128 stands for zero in the data rows.
Some points, each followed by its number:
[ 90  73 247   0 171 255  96 255  73 146 140  88 143  86  92 145] 0
[115 126 148 109 141 147 133 149 118 127 128 131 130 119 128 126] 1
[131 103 103 141 100 106 148 118 153 123 120 123 123 136 106 119] 2
[151 131  78 167 103  92 110  73 146 133 127 108 126 135 129 116] 3
[161  84  29 188  51  48 132  58 169 179 100 115 144 197 128  57] 4
[143 139 130 156 125 133 105 115 123 126 149 132 136 154 149 141] 5
[140 130 106 155 105 118 123 105 128 146 125 125 126 156 128 120] 6
[121 128 151 120 128 141 141 161 112 106 122 120 112 129 100 150] 7
[107 132 157 116 122 135 152 176 123 134 109 135 113 105  85 145] 8
[118 133 151 104 141 149 126 150 125 117 131 134 130 125 128 133] 9
[144 181 246  66 170 194 122 255  91 156 146 171 148 103 143 225] 10
[123 134  71 169 105  82 138  84 120  83  94 111  96 185  91 126] 11
[ 97  93 180  62 142 176 137 216  95 157 118 113 118  90  80 122] 12
[ 96  94 118  33 192 108 157 140 128  74 114 139 120 139  90  35] 13
[166 133  56 191  89  77 102  47 153 140 129  95 121 137 128 113] 14
[146 109 104 145 124 110 119 100 145 128 144 127 137 138 141 111] 15
[121 123 152 152 134 147 119 138 123 127 139 132 132  95 134 150] 16
[ 97  98 112  52 170 107 154 140 113  91 127 145 132 137  90  63] 17
[126 145 148  37 155 140 154 161 144 115 118 113 105  91  97 120] 18
[138 164  88 166 102  91 134  63 150 140 113 132 125 146 145 126] 19
New points follow, each followed by the numbers of its three nearest points above by angle, nearest first.
[122 122 142 149 132 145 121 137 123 128 137 132 131  97 134 144] 16 10 1
[182  88  71 162 120  83  98  53 170 126 177 124 152 153 159  87] 15 3 14
[ 95  94 210  33 160 224 104 251  99 137 139 100 131 106 110 133] 0 12 1
[139 165  92 160 104  97 131  68 147 137 117 133 125 148 143 129] 19 3 14
[109 135 171  88 150 161 127 171 127 113 135 135 137 128 130 138] 9 1 0
[124 139 138  67 152 139 141 150 137 119 122 116 115 101 103 121] 18 12 9
[164  84  17 191  46  39 131  43 180 198 106 110 153 201 125  46] 4 6 3
[124 125 143 144 129 141 123 138 126 128 135 132 128 103 135 141] 16 10 1
[113 124 149 104 141 148 133 149 117 128 128 133 132 121 129 125] 1 9 0
[140 166  87 163 102  95 134  63 153 134 117 137 124 145 143 130] 19 3 14
[121 144  73 162 106  90 136  92 123  81  99 111 101 177  91 128] 11 3 14
[124 131 147 121 131 134 140 153 113 113 123 122 113 127 106 144] 7 8 12
[138 135 130 163 126 135 108 118 120 123 146 138 134 150 150 144] 5 6 15
